Each path is a new rotation, seen through one point. The rows after it are directions, each followed by how far the rotation turns it, in degrees per step (0 if it stays put).
Each turn is a multiple of 5 degrees from 10 to 175, or 0.
Each row of a path follows its step; steps can be skipped.

step 1: [ 0.78 -0.98 -2.75 -2.57  0.12  1.00  0.32  0.81 -1.83  0.80 -0.80  1.77
  1.67 -0.82  0.84  0.09 -1.46 -0.51  1.47 -0.92 -1.12 -0.19 -1.14 -0.50
  0.88 -1.25  0.37  1.50 -1.54  0.08 -0.11 -1.01  0.33  0.46  1.02 -1.72
  0.37  0.85  2.59  1.38  3.37 -0.77  0.28  0.79  1.40  1.18 -0.99  0.23
 -0.68  2.33 -0.60 -1.37  1.21 -1.56 -0.94 -2.07 -0.44  0.51  0.70 -0.33
 -1.14  1.81  1.94 -3.10  1.07 -1.07]
step 2: [-0.05  0.70  3.30 -1.82  0.34 -0.88 -2.93 -0.27 -1.19  0.51  0.67 -0.96
 -0.42  0.73 -0.91  0.19  0.11  1.84 -1.77  0.38 -1.94 -0.95  1.08  0.39
 -0.66 -0.22  1.45  2.63 -0.22  2.67  1.28 -1.16  1.72 -0.60  0.47 -0.13
  0.98 -2.97 -1.53 -0.98 -1.15  2.33 -1.06 -0.39  0.60  2.00  1.35 -0.80
  1.13  1.31  0.26  0.71  0.27  0.78  1.49 -1.03 -2.78  0.48  1.89 -1.13
 -0.29  0.12  0.71  0.72  1.43  1.28]
step 8: [ 0.83 -0.93 -0.22  0.01 -1.21 -0.98  0.78 -1.98 -0.83 -2.12 -1.02 -0.26
  0.08  2.49  2.51  1.38  2.59  0.30  0.30 -1.39 -1.12  1.24 -2.58 -2.17
 -0.18 -1.70 -0.29  1.61  1.06 -2.67 -0.28 -2.53  0.24  2.06  0.01  1.55
  0.67  0.16 -0.64  1.88 -0.40 -0.68  0.30  2.79 -0.09  0.59  1.19  1.49
  0.33 -1.20 -0.14 -0.19 -1.77  0.13 -0.12  0.02  0.82  0.09  1.20 -0.41
 -0.73  3.46 -0.05 -0.28 -0.02 -0.42]
step 10: [-0.64 -0.42 -2.50 -0.82  0.02 -0.32  0.29 -2.35  1.42 -0.39  1.56  2.60
  0.46  1.92 -1.93 -0.98  1.71  1.60 -1.61  2.55 -1.27 -0.40 -0.93  1.75
 -0.86  2.68 -1.55 -1.39 -1.66 -0.23  2.95 -1.04 -1.37  0.14  0.43 -0.23
 -0.59 -0.65 -0.59 -0.37  0.91  0.42 -0.12  0.25 -2.04  1.65 -1.60 -0.02
  0.08  0.10 -2.01  1.12 -1.64  1.11  0.17  0.98 -0.78 -1.41  1.01  0.66
 -1.02 -0.04 -2.17 -1.91  0.67  0.82]
step 12: [-2.15 -0.08  0.09  1.24  1.46  0.22  0.80 -1.60 -4.27  0.24  0.27 -0.37
  0.60  0.09  1.78 -0.70 -1.47 -0.05  0.49 -0.58  0.75  0.73 -1.25  0.19
  0.92 -1.92  0.55 -0.54 -0.72 -0.97  1.25 -0.15  0.02 -0.43  0.13  3.11
 -1.13 -1.92  0.76  2.17  0.07 -0.80  0.14  0.26 -1.08  1.36 -2.03 -1.40
 -0.98 -1.34  1.16 -0.57 -0.01  0.94 -1.35 -3.84 -1.64  1.50  2.82  1.58
 -1.38  0.27 -0.56 -1.21 -0.06  0.11]
step 14: [ 0.68  0.16  0.37 -1.80  0.26 -1.56  1.04  1.21 -0.78  0.24  0.69  1.10
 -1.56 -0.52 -0.97 -2.09 -1.74  0.08 -0.28  0.55 -2.22  1.92 -0.52  1.94
 -1.79 -1.47  0.65  1.78 -1.48 -1.11  2.64 -0.43 -0.58  0.88  0.92 -2.43
  0.97  0.79 -0.79  0.95  2.58  2.86  0.61  2.55 -0.33  0.64 -1.81 -0.90
 -0.61  0.99 -1.28  0.09  1.39 -1.25  0.56 -1.39 -0.08  0.73 -0.97 -0.75
  0.74 -1.41 -1.71  0.44  0.98 -2.80]
step 17: [-0.73 -0.18  0.32 -0.45  1.77 -0.30 -1.48  0.29  0.34  1.03 -1.30  1.36
  1.21 -0.47  0.15 -2.34  1.64  1.72 -1.52  2.15 -1.64 -1.65 -1.09  0.44
 -0.41 -1.83  1.64 -1.17  1.85 -0.07  0.39  0.84  0.29  0.52  0.71  3.55
 -0.75  2.97  2.60 -0.86 -0.17  0.91 -0.91 -1.26  1.46 -0.09  1.45 -1.68
 -0.36  2.47 -0.47 -1.13  0.10 -0.57  1.69 -2.16 -1.07 -1.24  0.58  1.20
 -1.20  0.66 -0.92 -2.16 -0.11  0.18]
Speeds:
[-0.47  0.17  0.15 -0.34  0.02 -0.77  0.11  0.09  0.47 -0.14  0.04 -0.01
 -0.13  0.02 -0.59  0.14 -0.20  0.12 -0.16 -0.11  0.12  0.12  0.43 -0.13
  0.24 -0.22 -0.44 -0.17  0.07  0.24  0.28 -0.13 -0.43  0.00 -0.41 -0.16
  0.14 -0.12  0.83 -0.45 -0.23  0.00 -0.25  0.17  0.04  0.23 -0.61 -0.28
 -0.13  0.33  0.51  0.53 -0.19 -0.55  0.22  0.42  0.40  0.08  0.28 -0.33
 -0.27  0.27  0.43 -0.52  0.83 -0.90] => 85
[ 0.04 -0.47 -0.14  0.33 -0.10 -0.04 -0.54 -0.02  0.00 -0.01  0.26 -0.04
  0.25 -1.12  0.40  0.33 -0.60 -0.34  0.41  0.12  0.04  0.40 -0.67 -0.27
  0.08 -0.22 -0.15  0.53  0.48  0.12  0.30 -0.50  0.50 -0.10 -0.34 -0.11
  0.12 -0.20 -0.18  0.25  0.17  0.23  0.15 -0.12  0.17  0.71  0.03  0.30
 -0.01 -0.23  0.27  0.31  0.26 -0.33  0.14 -0.67 -0.02 -0.25 -0.27 -0.77
 -0.67  0.01  0.07  0.20  0.19 -0.24] => 60
[ 0.15 -0.39  0.69 -0.62  0.17 -0.01  0.34  0.26  0.12 -0.15  0.43  0.15
  0.05  0.47 -0.18  0.04 -0.18 -0.01  0.34  0.26  0.12 -0.16 -0.04 -0.83
  0.31 -0.36 -0.44 -0.04  0.22  0.25 -0.57 -0.02  0.02  0.30  0.29 -0.43
 -0.61  0.33 -0.08 -0.03  0.08 -0.27 -0.18 -0.11  0.32  0.33  0.61  0.47
  0.50  0.57  0.07  0.03  0.23  0.15 -0.48  0.30 -0.45 -0.24  0.45 -0.47
 -0.16 -0.47  0.48  0.15  0.35  0.66] => 20
[ 0.80  0.09  0.19  0.09  0.21 -0.03 -0.19  0.10  0.40 -0.14 -0.41 -0.36
  0.34 -0.12 -0.10 -0.54  0.01 -0.04  0.77 -0.36 -0.05  0.93 -0.13  0.11
 -0.24 -0.14  0.09 -0.33  0.36 -0.08  0.29 -0.05 -0.03  0.03  0.27  0.34
 -0.16  0.33 -0.08 -0.42 -0.30  0.70 -0.14  0.14 -0.62 -0.44  0.29 -0.12
 -0.45  0.09  0.51 -0.51  0.28 -0.35 -0.07  0.23  0.41 -0.69  0.61 -0.37
  0.47 -0.20 -0.13 -0.10  0.13  0.24] => 35
[-0.19 -0.27 -0.28 -0.33 -0.45 -0.13 -0.08  0.29 -0.64 -0.48  0.40 -0.58
  0.25 -0.49 -0.19 -0.26  0.18 -0.48 -0.28 -0.90 -0.54 -0.11  0.06 -0.47
  1.00  0.64  0.17 -0.10  0.34 -0.08 -0.17 -0.59  0.25  0.09  0.00  0.18
  0.01  0.24  0.13  0.38  0.32 -0.29 -0.30  0.10  0.25 -0.26 -0.42 -0.44
  0.09 -0.24 -0.21  0.04 -0.07  0.08 -0.14  0.06  0.08 -0.21  0.54 -0.03
  0.69 -0.03 -0.29  0.18  0.28  0.09] => 100
[ 0.22  0.28 -0.04 -0.17  0.23  0.57 -0.48  0.63 -0.05 -0.14  0.50  0.16
 -0.27  0.21  0.12 -0.15  0.09  0.17 -0.41  0.27 -0.41 -0.28 -0.36  0.36
 -0.37  0.37  0.09  0.03  0.06  0.00 -0.76 -0.32  0.27 -0.35  0.77 -0.40
  0.17  0.51  0.42 -0.21 -0.40  0.03 -0.60  0.12 -0.03  0.17 -0.36  0.28
 -0.83 -0.51  0.41  0.15 -0.12  0.26  0.65 -0.45  0.07 -0.12  0.37  0.04
 -0.40 -0.22  0.42 -0.13  0.24  0.04] => 95
[ 0.21 -0.12 -0.75  0.01  0.45 -0.19 -0.36 -0.18  0.16  0.14  0.22  0.27
 -0.43 -0.22 -0.17  0.01  0.67 -0.34 -0.08  0.18  0.21 -0.15 -0.08 -0.14
 -0.22  0.03  0.32 -0.21  0.11 -0.14 -0.21  0.01 -0.57  0.31  0.04  0.38
  0.49  0.58 -0.67 -0.44  0.37 -0.03  0.47  0.17  0.29  0.09 -0.34  0.14
  0.18  0.30  0.39 -0.41 -0.40  0.02 -0.46 -0.50 -0.50 -0.40 -0.46  0.04
  0.55 -0.28  0.48 -0.01  0.92 -0.36] => 110
[ 0.02 -0.32 -0.54 -0.26  0.14  0.14 -0.54 -0.57  0.45  0.47  0.10 -0.35
 -0.18  0.48 -0.17  0.32 -0.04 -0.36  0.19  0.30  0.32  0.00 -0.35 -0.11
 -0.09  0.16  0.09 -0.22  0.29  0.36 -0.51 -0.41 -0.47 -0.03 -0.35 -0.26
  0.46 -0.32 -0.28  0.44 -0.39  0.00 -0.68  0.64 -0.15 -0.11  0.16 -0.51
  0.41 -0.11  0.11 -0.08  0.40  0.90 -0.02  0.45  0.48 -0.11  0.02 -0.07
 -0.37  0.49 -0.57  0.02  0.21  0.20] => 140
